Rows swapped in pairs by one turn or mirror: which row each one swaps with
z_772: [  2   5   2   8   4   4  -5   0  -9  18  -2   9  -3  14 -10 -16  10   8
 -12  -3]
z_550: [  3  10  17  -6   4   0   5  -6  -5   0  -1  -1   1  -7  -9   5  -1 -11
  -3   9]
z_456: [ -4  11  -4  -9   3   0  29  -8 -15  11  -6  -5  -3  -2 -11  -4   0  -5
   0  -1]
z_409: [ -1  11   2 -15   6  -2  28  -9 -10  15  -9  -5  -5   2 -12  -1   2  -3
  -1  -2]
z_260: [ -1  10  -4 -12   8  -1  28  -8 -12  16 -11  -6   2  -2 -12  -3   1  -2
   0  -2]
z_511: [  3   4   1   8   3 -11  -1   3   9   8  12 -11  11   9  -6  10   1   4
  -5  -8]
z_513: [ -1  10   0 -11   5  -2  29  -6 -12  14 -10  -4  -3   0 -14  -3   2  -6
   2  -2]
z_955: [ 18   3  -6   6  -2   7  12  -2 -15   3  -5   2   8  -7   5  -4   8  -8
  -4  -1]
z_774: [  1   1  -3  -1   4  -3   6   5   6  12   8 -14  18  13  -3   8   7  10
  -8  -3]
z_107: [ 8 -4  4 -7 -2  0 12 -6 -6 -1 -2 -7 -6 -2 -1 -3 19  7 13 -3]
z_25: [ 10   4  -4   0   6  -9   2   2  12   8   6  -8   9  11  -2   6  -2   1
 -19  -7]
z_126: [  1   8  12  -3   7   0   6  -7  -3   0  -3   3   0  -9 -10   8  -2 -10
  -5   9]
z_908: [ 19   7  -4  11   3   6  12  -4 -15   9  -7  -2   6  -4   6   0   8 -10
  -5  -2]
z_893: [ -4   2 -10   1   0  -5   5   1  -1  19  -3  -2  18   3   6   3  -1  -1
 -19  -4]
z_527: [  4  -2  -5   4   4  -5  10  -1   7  16   3 -10  16  11   2  11   4   4
 -16  -3]
z_467: [ -1   4  -3   4   6  -2   8  -1  -1   7  -3   4  -7  21 -14 -14   2  14
  -9 -14]
z_593: [  2  -3 -11   2   7  -5   5   5   7  15   5 -13  13   7   0   6   4   4
 -15   3]
z_753: [  9   0  -2   1  13   3   4  -6  -6   8  -2   5  -1  24 -14 -16   7   8
  -9  -9]
z_225: [  5   0  -1   3   6 -11   4  -1  10  13  10 -13  10  10   2   9   0   6
  -4 -10]
z_769: [  3   7 -11   2   3  -6   8  -2  -9  10   0  11   4  18 -15 -15   2  15
  -8  -7]
z_708: [ 15   4  -4  14   1   7  11  -3 -18   5  -7   0   7  -7   2  -3   7  -9
  -6  -3]
z_203: [  9  -4   3 -12   1  -6  11  -9  -4  -2  -3  -9  -2  -1  -3  -3  19   8
  10  -1]
z_433: [ -1  11  13  -2   9   2   6  -8  -3   1  -5   2   1  -6  -7   7  -5 -12
  -6   6]
z_815: [ 11  -3   3 -11   4   2  14  -9  -6  -1  -3 -10  -3  -1   0  -5  19   9
   9  -1]
z_849: [  0   9   8  -7   9   3   7  -9   1  -3  -3   3   2  -8  -7   4  -7 -10
  -5   8]
z_665: [ 13   4  -3  13   1  12  11  -6 -14   5   0  -4   5 -11   4  -2   7  -5
  -3  -1]
z_577: [  6  -4   4 -10   5   0  13 -12  -4  -4  -5  -5  -3  -1  -2  -4  19  10
  11  -2]
z_297: [ -3   6   0   3   6  -5  -1  -3  -6   7  -5  10  -7  25  -8 -11  10  10
  -1  -6]
z_823: [ 11   1   2 -15   1  -1  11  -8  -8   0  -1  -7  -1  -1  -1  -9  18   5
  13  -1]
z_694: [ -4   4  -1   5   8  -2  -2   6  -7  10  -5   5  -3  20 -12 -17   8   9
  -2  -2]
z_394: [  5   5  -5   6   7  -3   3  -5  -9  11  -2  14  -1  17  -8 -15   0  15
  -8  -8]
z_479: [  1  14   4  -9   3   1  27  -6 -10  18  -6  -6  -7   2 -14  -4   1  -4
   1  -3]
z_722: [  1  10  10  -2   9   1   1  -7  -6  -3  -4   4   0  -8  -8   1  -5 -11
  -7   8]
z_460: [  0   3  -9   3   3  -5   1   8  10   9   7 -13  11   9   5   6  10   1
 -10  -4]
z_940: [  1  11  15  -2   9   0   1  -7  -5   1  -5   1  -2  -8 -10   8  -1  -8
  -1   8]
z_709: [  8  -4  -8   5  12  -3   3  -4   8   8  10 -14   3  13  -3  10   4   0
 -13  -7]
z_643: [ -1   6   5   1  -1   0   1  -7 -10   9  -1  11   1  20  -6 -14   8   7
 -17  -8]
z_73: [ -6   1  -4  -1   0  -9   7  -6   5   9   9 -14   6  12   6   8   6   0
 -14 -11]
z_22: [ -5  -4 -12  -5   8  -7   4  -2  10  13   5 -15  10   8   4   1   7   1
  -6  -6]
z_725: [ -3  10  -8   7   4   1  -2   3 -12   7   0   8  -1  22  -9 -10   6  12
  -5  -2]
z_736: [ -2   6  -4   4   2   4   3   4  -6  10  -3   7   0  18 -10 -17  15  15
  -8  -5]
z_165: [-12   3   7  -3  -1  -8  -4  -1  -4  14  -5   4  -7  14  -8  -8  11  13
   0  -8]
z_108: [ 18   5  -4  11   3  10   9  -3 -15   2  -5  -4   4  -4   7  -3   8  -8
  -4  -1]
z_344: [  0   9   1 -13   4  -3  28  -7 -11  16  -6 -12  -4   0 -14  -3   4  -2
  -1  -5]

z_694 swaps with z_593
z_550 swaps with z_456
z_511 swaps with z_769
z_736 swaps with z_460
z_467 swaps with z_25
z_409 swaps with z_433

Rows swapped in pairs by one turn or mirror: which row each one swaps with
z_877: [ -4 -10  -7 -10  -8  11  -1  -3  -1   7  -4   8  -8  -3  -2   3  16   2
  -4  -3   1   1   1 -20   0  11  -2   2   0 -20   2]
z_706: [-11 -14   1   1   3   4  -4  11  -4   1  10  -5   8  -1   0   6   4   1
  -6  -3   1  -4   3  -7  -2  32   4   6   0   9   0]
z_847: [ -4  -4  -2 -14   0  11  -2  -8   6   9   7  -1  19  -3   4  -4   5  -2
   0   1 -16  14 -11   1  12   7  -6 -14  -3  -8  10]
z_873: [ -1   1  -3 -14  -2   5  -6  12  -3   6 -17  -4  -1  -2   4   4   9  -2
  -7   6  -1   0  -5  16  -4  -1  -2   2   9 -14   3]
z_340: [ -4 -18   5 -18   4   3  -5  16  -8   2  11  -6  13  -8  -3   2   2   1
  -9   2  -3  -5  -4 -13   1  14   1   5   7  16   3]
z_604: [ -3   2   2  -5  -2   6  -3 -24  -3   9   2   4   4  -6   0   5  16   1
  -8  -3   5   0   1 -23  -1  16   0   4   6   9  -6]
z_767: [ -8 -13  -8 -15   3   9  -7  -6  13   6   2   3   7   6  11 -12   8   7
   2  -4  -1   9 -13   0   5   8  -1  -9  -8  -6   9]
z_358: [ -3  -6   4  -1   6   6   1  -9   1   1   2   8  -3  -3  -3   8   4   2
 -10   2  -8   1  -1   4  -2   2  -4   0   2  33   0]
z_191: [ -2   3   0 -20  -4   7  -8   9  -2   2 -12  25   1   2  -6   4   1  -6
 -10   6  -1   5  -1  -7  -3  10   1  -2   1  14   0]
z_258: [ -3  -3  11  -3   1   6  -5  -4 -10  -2  -7   3   6  -3  -3   4   2   1
 -17   0  -4  -4   0 -32  -5  -2   4  -2   0   6   1]
z_314: [ -4  10   2 -19   0  -1  -3 -10 -13  -1  12  -3  -5  -4   4   6  11 -12
  -8   4   8   0   0  -5  -2   1   4   0   6   5  -3]
z_459: [ -3  -3  -1  -4   2   7  -4 -13  -4   6  -4  -1   4   0   5   2   9   2
 -18  -4  -1   0  -5 -20  -1  10  -5   1   4  28   5]
z_152: [-10  -9  -2  -4   3   1  -3  14  -5   3  -3  14  14 -11  -1   4  -5   1
  -7  11  -9  -8   0 -19   3   5  -3  -3  11  13  -2]
z_780: [-11  -2   3 -11   4   6   2  -2  -5  -1   2  28  -7  -1  -4   0  15   2
  -3   8   4   4  -6  10  -5   7  -2  -1   1  -9  -1]
z_482: [-16  -3   6  12  -4  14  -8  -2  -3   0  -1  11  22   6  -3   7  -4   0
  -5   3 -10 -12   3  -7   5   1  -6   4   8   8   0]
z_469: [ -9   5   1 -14   7   8  -2   6   0   5  16  16   9  -4  -3  -2  -1   2
 -22  -7  -1  -6  -2  -1  -9   4  -3   5  13  11   1]
z_928: [ -1  11  -1  -7  -2  -3  -8  -5   3   6  10  -2   0   1  -3 -19  10 -10
  -7  -3   2  -6   3   0  -1  -3  -5  -6   8   4  -9]
z_275: [-10  -6   1 -10   4  -3 -11   4 -13  -8  -5  -9  16   1  11  12   8   7
  -5   2   1   2  11  -4   2   1  -1  17   3   4 -11]
z_554: [ -8 -12  -5   4  -3  -3  -8 -14   1   7   5  10   4   0  -4   3  12   6
 -13   2   3   0   0   8   0   7  -2   4   1 -25  -1]
z_205: [ -3  -3   7  -6  -1   4  -4  -6  -1   1  15 -14  10   5  10   2   8   3
   0   3   0   2   1 -17   6   4  -5   3  -1 -23   2]
z_235: [ 18  -7  -4  -3   1   5 -11   9   8  12   4  -2   1   8   4  -6   5  10
  -6   8 -11  -4  -2  -5  -5   6  -8  -6   1  -7  -1]
z_245: [-12 -15  -8 -14   1   1  -5   1  11  -3  -7  -8   1   1   8  -5  14  14
   3  -7   3   3  -8   0   6   5  -4 -10  -4  -6   4]
z_370: [-10  -6   2  -8   7   8  -2  -3 -11  -8   1  -7  18 -10  -4  14   7   8
 -19   0  -5   6 -10 -14  -5   8  -1  -4   6   5 -10]
z_74: [ -1  -6  -1 -12  -1  14  -2  -6   2   7  11  28   2   0  -6  11  -1   7
  -3 -11  -3   2  -6   3  -7  -4  -3   0   2  -3  -4]
z_199: [ -9  -3   5   0  -7  15  -3 -15   5  15   5   4  10   6  -7  -2  15 -14
  -8   5  -3  -5  -4  13   2   4  -1  -3   1  -1   8]
z_388: [ 10  -5  -6  -7   1  -3  -3  -2   7  -2  -4  14 -11   3  15  -2   6   3
   2  -1  10  -1   5  -1  -1  -1  -1  10  -5  -2   4]
z_640: [ -7 -17  -3  -6   9  -1  -8 -10  -4   9 -17  -2  -1   3   3   1   8  -2
  -1   9  -7   4  -3   1  -1   6   4   1  -1 -22   7]
z_19: [  6   6  -2   5  -5  -8   3  -3 -14  -1   7  11  10  -1   9   6  11   0
 -10   9   1   7   8  -4  -7  -2  -6   4   0  16   2]
z_716: [ -9  -7   5   2  -4  11   2  -3   3  15   2  10   9   3 -18  10  12   2
 -18  -5   4   0 -12   2  -3   3  -4  -3   5 -11   5]
z_930: [ -3   1  13 -15   0   1   1   1   3   0 -16   5   7   0  -1   2  21   2
   4   4   6   1  -5 -23  -4   9   3   6   6  -3  -1]
z_657: [ -9 -14   0  -8   3  13  -3   1   5   0  -9   1   7 -10  -3  18   4   9
  -5 -15  -5   0   0  -7  -2   9   2  14   4   5 -14]
z_372: [  0  -8   0 -11  10  -1  -2  -8  -6 -12  -5   1   0  -1  16   0   4   8
   9   3   0  -2  11  -4  13   6 -12  11  -1   5   5]
z_119: [ -7   8   1 -13  -3   4  -8   3   0   4 -20  12   3   4   1  -3   1   0
  -2   3  -7   0  -6  14   1  14  -2  -5   7  11  -6]
z_890: [ -3  -4  13   0  -1   9  -8  -1  -6   1 -15  -2  14   1   4   1   0  -5
  -2   3   0  -4  -2 -20   5  -5   1   5   6  20   1]
z_413: [ -6  -7   6  -2   4   5  -4  -3  -1   2 -16  16   3   1  -6   3   3   1
 -10   2   1   2  -4  -1  -2  17   1   4   4 -26   2]
z_670: [ -5   6   2  -1   0 -11  -4   4  -6  -4  15   3  16  -7   2   7   3  -8
 -23   5 -15   5   0  -9   1   0  -1   1   9   4   3]
z_943: [  4 -20  -5 -14   6  10  -5  -1  12   4   2   3  -5  -7   5  -6  14   7
   7   4  11  -2   1   7   8   1  -6   3  -5   2   0]
z_190: [ -8  -5   9 -15  -4   5  -3   6  -2   0 -14  11   9   4  -2   1   9   2
 -15  -2  -2  -6  -1  22   5  10  -5   1   2  15  -3]
z_11: [-10 -18   3 -13  -3  14   0  -1   6   5  -5   6  18   2   0  -6  -1   6
  -6 -10  -9  -2  -8  -1   3   4   5   0  -3 -21   7]
z_502: [ -9  -9   1  -6  -8  12  -5   6   0   0  -2   0  25  -1   1  10   7   3
 -10   1 -26   8  -2 -16   5   8  -4  -4   5   5  -3]
z_406: [  8   5   2 -10   0  -1  -6  -3 -14   7  13   1  -3  -1  -7  12  18   6
 -15   3   7   1  -4  -2  -7  -4  -2   5   5   7  -9]
z_944: [ -4  -8   3 -16   3   0  -2 -15  -7   1  27   5   7  -2   3   4   6   1
  -2  10  -1   2  -4 -13   1  -7   0   3   3   9  -3]
z_562: [ -3  -3  -3 -11   5  11  -5   2   0   1  10  22  -8   1  -1   4  -7   1
   1   1   0  -5  -4  -8   3  -3   0   2   2 -17   4]
z_470: [  0  -1  -5 -15   4  -8  -1  -7   7  -5   6   4  -1  -4   6  -4  16  -4
   5   2  14   2   5   1   2 -10   8   7  -3   1   2]
z_98: [ -6  -9   0  -8  -2  10  -7 -19  -1   4   4  -8  22   5   5   2  13   2
  -4   5  -8  -1  -2  20   6  -1  -6  -2   5  -5  -2]
z_378: [ -4   1  -2 -12  -1   2  -5   2   2   2 -12  -9   1   0   2   4  11   5
 -20 -12  -4  -2  -2 -12   4   5  -6   0   5  24  -2]
z_122: [ -7   0   0  -6   1  -3   1   5  -4  -1  23  23   3   4   7   2   1  -1
  -2  -5  -1  -5   2 -13  -1  15  -1   4   2   8   1]
z_503: [ -7   0   9  -4 -13   3  -2   7   1   7  -1  -4   7   3   5   3   4   1
  -4   3  -2   3  -3   1   2   5  -3   1   2  33   1]
z_461: [-19  -1   9   9  -3   0 -11  -2  -1  -8  10  -2  22  -5   2   0  12  -8
 -16   2  -4   0  -1  -4  -6  10   3  -5   6  -5   0]
z_346: [ -8  -2   0 -15   5  -8  -6  -2  -9   5  -8  -2  15   1   8   2   1  -7
 -14   2 -17   1   1 -16  -1   6   8  14  10   8  -6]
z_450: [ -1 -11 -12  -5   2   3   2  -2   0   3   6  19  16  -5   3   0  13   0
  -4   2   2   8   0  24  -2   8  -1   2  -3  -6   3]
z_912: [-10  -6  -7  -7  -3   0   1  -4  11   4   9   8  -1   5   7 -20   7   3
  11  -1   4  -1   2   8   6  -1  -3  -1  -7   2   4]
z_861: [  9   4  -2  -4  -2  -4   1   3  -2  21   1  -1   1  -3   1   4  -7   1
  -3   2   5   1  -4 -21  -4   9  -9   6   8  -5   6]
z_146: [-13   0   2  12  -4  10   1  -1  -5  -3   8  10  19  -3   1  -1   6  -7
   3  -1  -3  -6   9 -11   2  -6 -11  -5   0   6  10]
z_418: [-12   4   1  -7   9  -4  -6  -6  -3 -10   8  -1  19  -9  11   6   1   0
 -13  10 -10   0   8  -7   9   3   2   9   8   1 -12]
z_536: [ -5  -4  -1   1   2   4  -5   0   0   2 -25  -7   9  -1   1   4  10   1
  -9   0  -5  -1  -1   1   1   9  -5   1   3  25   3]
z_669: [-9 -5  1 -1 -1  4 -1  4  0  0 14 -9 24  0  2  0 21 -1  0  1  0 -2 -3 18
  7  2 -3  2  2 -8  7]
z_810: [ -2   1   7  -5   6  -5  -2   4  -8  -6  -3   7  23   1   6   0  -6   3
 -13   5 -15   4   5 -20   6   3  -7   9   8  -5   0]
z_221: [ -3  -8  -4   3   2  20 -11  -6  -2  12   7   8  16  -1 -10   7  12   1
  -4  -1 -13   4 -11   0   4  11  -8 -12  -1  -6  11]
z_110: [-11 -11  -4   0  -1   1  -3   7  -6  -1 -10   6  20  -4   2   0  -6   1
  -7   5  -5   3  -3  11   4   8  -5  -3   2  24   0]
z_487: [ -6  -7   0  -4  -6   1   1 -10  -5   7  -7  -4  16   0  -7   6   3   4
 -11   4  -4   5  -4  19   3  -5  -3   1   5  21   4]
z_118: [ 10   2  10   4   6  14  -9 -14   4  10  -3  -3  11  -3   1   1  12  13
   5   5   4  -8  -3  -6  -4  10 -10  -4  -5  -9   3]
z_444: [ -9 -15   9  -3   7   2  -2 -17   1  -5  15  -8   4   0   0  12   3   6
  -1  -7  -6   4  -4  15   1   8  -6   1   5   7   2]
z_791: [ -1   4  -3 -10   3 -10  -2  -7 -11 -10   5   9   3  -7  21  -6   5   1
 -10   7   0  12   4  -5   5  -2   4   9  -2   3   1]
z_302: [-12  -7   7  11   5   8  -9  -7   3  -2   9   4   8  10   4   0   8  12
  -2   5   4  -1   6   3  -4  -3 -12  -7  -8 -10  13]
z_705: [ -5 -19  -1  -4  -4   6  -1  -6   2  -7  -8  11  16   5  12   0   6  12
   8   8  -1  -4   9  -5   7   5 -13   8   0  -3  16]
z_99: [  2  -8  -6 -20   8  -6  -7  -4  11  -9   0 -10   5  -5   4  -2  10   1
  -2   6   3  -1  -6 -10  -4  12   9   2   5 -14  -3]
z_69: [ -4  -1   6  -9   1  16  -8  -3  -3  11   0  -4  13  -4 -13   9   7  -5
 -23   2  -7  -3 -11  -3  -2  15   0  -2  13  -3 -12]
z_779: [  2  -6   7 -14   2  -8   0   3  -5 -14   0   5  -3   1  14  -4  12  11
   3   9   7  -5   7  -3   5  -4 -10   1  -3   2   4]
z_111: [ -1  -3   0  -7  -6  -1  -7  -8  -6   7 -12 -20  15   9  -7   5  -1   0
 -19   1  -8   3   0  -2   3  14  -5   4   0   4   3]
z_407: [ -5 -12   1   3  14   6 -13   2  14   8  -2   1  28  -2  -3  10   2  -2
   1   1  -3   5  -4  -3   3  17  -1   1  -3  -4  -4]
z_72: [ -2   4  -4  -5  -5   5  -6  -6  -5   7  21  12  10   0   3   3  13   4
   1  -7  -2  -1  -2 -27  -1  10   1   5   5   1   2]
z_402: [ -5   1  -3  -3  -9   5  -3  14   2   6 -11 -10   3  -4   3  -5   2   1
   6   0  -7   3   1 -12   1  -9  -9  -8  -4 -10   2]
z_653: [ -3 -18   3 -21   2  13  -6  -1   3   7  -9   8   3   2   2  -4  -4   2
   8  -5   6   3 -12   2   9   0   5   6  -1 -10   3]
z_405: [ -1   5  -4  -8  -7   9   0  -3   5   6  -3  -6   8   7   6  -5  14   2
 -11 -10   1   1  -1  -6   1   2  -3   2  -3 -27   4]
z_7: [  1 -12  -2  12   4  11  -8  -4   1   8   3  18   9   7  -2   1   6   3
  -6   8 -11  -8  -1   8   1   8 -18 -12  -2  -1   7]
z_281: [ -7   1   7   1   0   3   5  -2 -10  -4   7  12  20   7   9  -1  11   3
 -10   7 -14   0  10  -1   9  -4 -17  10   2  11   4]
z_137: [-6 -3  0 -5 -1  1 -4 -3  2  7  9  0 -1  0  2  1 10  2  4 -3  1  3 -2 30
  5  2 -1  3  0 -7  2]
z_524: [ -7  -5  -2   3  -2   5  -4 -14  -5   3 -15  11  10  -4   7  -3   9   2
 -17   6  -5   6  -4  22   3   9   2   3   2   0   2]
z_968: [  7  -7  -1 -11  -1   2  -8  -9  -6   8  16   5  -1  -1   0   3   2   7
 -24  -4  -4   4  -2  -1  -4  -1 -10   5   5 -19   1]
z_778: [  0   6   2   0   5  -6  -7  -3 -10  -2  12  -4   5  -8   3   3  11   0
  -5   6  -1  -4   7   3   1  -7  -4   4   9  21 -10]
z_94: [ -1 -13   7 -21   3  10   2   3  -6   9 -14  -3  21   3  -7   3   5   7
  -4   0 -11  10  -4  -5  13   5 -14   6  -2  -2   6]
z_112: [ -1 -18  -5 -15   2  11  -6   1  10   5 -12  14   7   2   3   2   5   4
   8 -14  -6   6  -4  -1  10   3  -4   4  -8  -6  10]
z_17: [ -6  -4   1  -2  -6   1  -4   3  -7   3 -17   9   9  -5   0   2   4   3
   2  -1  -3  -1  -4 -25  -1   2  -4  -2   7  21   3]
z_148: [ -7   6   0  -2  -5   3  -3 -10  -2  10  -7   2  -7   0   0   5   1   1
 -13   8  -2   1  -2  14   3   6  -2   0   3 -22   2]
z_35: [ -3 -11   1  -1  -3   7  -6   2  11  11  -7  17  -2  12   6  11   2   5
   1  -3  -3  -2   6  -3   7   7  -2   6  -9 -15   8]
z_845: [ -3   9   8 -19   5   8  -1   6  -6   9  12   0  20  -9  -2   2  -6   1
  -2  -8  -1   1  -7  -7   3  20  -1   2  -3   7   0]
z_83: [ -1  -9 -11 -23   4  -6  -3   4   6   1  -6   0  -3   1  12  -7   4  12
   8  -6   5   7  -4  -3   5   2   0   6  -6  -2   0]
z_746: [  7 -13   8  -2  -8   7 -15   3   9  14  -5  -3   2  15   1  -2  16   7
   0   3   1  -5  -1  -3  -5   6  -1  -1  -6  -9   5]
z_6: [ -6  -4   4  -4   5  -1   1   3   2  -3  21   3  21   0  -2   3  11   3
  -9  -1   0   2  -1 -24   5 -10  -5   1   2  -4   1]

z_35 swaps with z_152
z_968 swaps with z_461
z_19 swaps with z_450
z_118 swaps with z_845
z_69 swaps with z_205
z_705 swaps with z_191
z_669 swaps with z_406
z_11 swaps with z_258
z_487 swaps with z_470
z_890 swaps with z_653
z_370 swaps with z_405
z_94 swaps with z_930
z_706 swaps with z_235
z_112 swaps with z_17
z_444 swaps with z_928
z_83 swaps with z_536
z_943 swaps with z_503

